In the rows, zero is written as 128.
One hidden turn or mirror swaps the rows below in pairs. Which row is each named row swapped with?
The rows were stretched afterwards, more along some directions than others.
Lilob: [118 131 122 111 166 114 103 174 118 137 146 116 145 124 128 156 158 117]
pazo: [114 150 104 131 152 116 112 107 119 129 150 105 144 135 141 128 144 129]
fedu: [130 118 115 116 158  93 126 137 129 156 133 127 121 103 153 130 143 120]
mos: [122 142 107 123 149 128  93 137 121 106 163 113 160 118 135 144 162 128]
kezat: [107 133  84 120 148  56 140 133 124 153 125  98 112 113 119 128 128 139]
zude: [111 136 108 136 145 103 112 127 131 110 151 103 112 122 117 133 151 117]
Torir: [108 149 100 118 122  91  96 120 117  97 132 105 135 113 117 142 134 115]
Nitun: [108 125 107 136 151 101  95 147 107 139 151 100 134 138 110 136 154 147]
zum: [129 143  82 114 137  77 153 119 130 134  78 104 126 123 139 138 115 111]
rume: [141 148 126 125 142  88 113 149 140 132 145 123 156 117 126 158 131 130]
Kaled: [132 145 107 140 172  69 141  98 121 139 146 111 135 122 133 110 111 129]
mudo: [131 152 140 135 137  99 124 126 110  95 148 118 135 111 138 145 137 117]
belam: [113 136  84 120 151  52 140 133 123 147 128 100 116 115 116 136 124 137]
Luvun: [128 143 114 125 130 109 124 107 128 142 133 112 151 124 136 141 124 128]
Purip: [123 153 118 131 142 119 100 123 140 124 154 115 147 129 146 144 151 129]
vuv: [138 120 106 109 145  77 124 124 122 122 142 114 119 116 128 143 144 130]
Ran: [127 140  93 116 136  68  90 124 132 141 154  96 131 130 118 132 136 153]
furur: [126 151  87 122 149  96 110 119 116 154 148 111 144 119 139 133 135 132]
Ras: [115 159  95 123 154  79 141 117 121  94 151 103 143 122 130 135 143 136]
Sido: [138 133 100 112 132  94 141 138 127 160 102 124 136 128 146 121 114 141]
fetu: [131 129 119 118 129  89 159 106 128 115 115 127 117 120 137 115 133 115]
mabip: [138 147 142 130 128 126 105 147 129 116 144 134 136 113 135 167 151 130]
mora: [127 147  78 106 128  73 146 112 124 130  80 103 128 121 141 133 112 112]
Lesi: [149 141 132 142 134 118 113 144 148 123 117 131 158 124 145 160 129 115]
saboz: [118 151 108 127 116  97 125 119 127 105 117  95 154 142 119 147 122 132]
nefo: [124 149 112 122 132 111 128 110 128 141 130 115 147 115 140 140 121 122]
rit: [148 161  95 110 137  81 126 108 139 126 120 115 157 125 140 141 134 125]
bar: [109 160  81 118 167  62 151 115 114 130 131 100 108 116 137 130 129 118]
naba: [126 124  96 111 150  98 106 122 111 142 139 108 141 118 130 128 141 116]
saf: [148 141 125 129 129 123 127 133 146 113 101 126 158 124 150 156 127 110]
Kulog: [144 146 109 144 145  96 154 115 143 143 139 134 139 125 153 118 131 135]
bub: [125 163  94 128 146  79 138 121 145 117 119 108 128 129 144 141 134 126]
lole: [114 145  85 124 165  63 167 117 121 144 127 103 124 115 124 124 119 124]
damo: [114 139 115 135 162  96 160 144 134 121 132 120 126 132 152 128 145 125]
fidor: [123 133 125 114 144  96 124 135 135 122 127 112 107 107 121 145 126 121]
nasip: [140 132 118 140 125 104  85 133 147 114 154 111 150 120 116 155 149 138]
rovu: [124 151 100 119 120  90 129 148 114 121 108 114 128 134 129 148 138 140]
resaf: [102 136  85 137 176  88 125 132 109 148 131  93 128 129 120 109 121 121]
vukif: [118 141 117 125 191  94 157 156 146 147 136 126 102 110 160 131 139 117]
nurun: [133 161  86 136 155  78 150 104 139 129 113 108 132 124 139 133 122 128]
med: [118 153 102 138 124 100 113 151 105 118 126 101 147 122 117 141 131 131]
baroz: [132 123 115 133 119 127 117 132 137 139 126 126 141 114 116 130 139 123]
zez: [106 149 106 126 158 114 126 113 116 134 142 108 144 137 148 127 145 126]
Siz: [117 127  91 128 159 100 149 158 125 160 135 116 130 119 126 138 137 141]
bitof: [137 157  85 131 143  76 130 105 141 127 110 106 139 121 130 144 126 128]
giku: [140 136 118 143 171  80 152 139 133 140 127 128 124 118 138 140 137 136]
dizu: [125 120 106 116 161  96 124 146 121 158 134 124 127 111 147 134 141 121]
raz: [105 134 107 103 149  88 104 165 112 114 128  98 130 134 124 146 148 110]
Lam: [109 150 107 134 128  85 125 134 123 109 121  95 142 146 119 144 125 129]
vok: [ 98 153 110 108 156 116 106 129 119 111 151  96 137 129 127 143 159 109]
rubu: [128 144 103 106 146  58 115 141 119 120 136 100 139 130 110 153 139 134]
nilo: [123 155 103 128 137 104 142 129 123 134 118 136 155 117 157 125 121 122]

rume swaps with raz
mabip swaps with rovu
Nitun swaps with giku
saf swaps with saboz

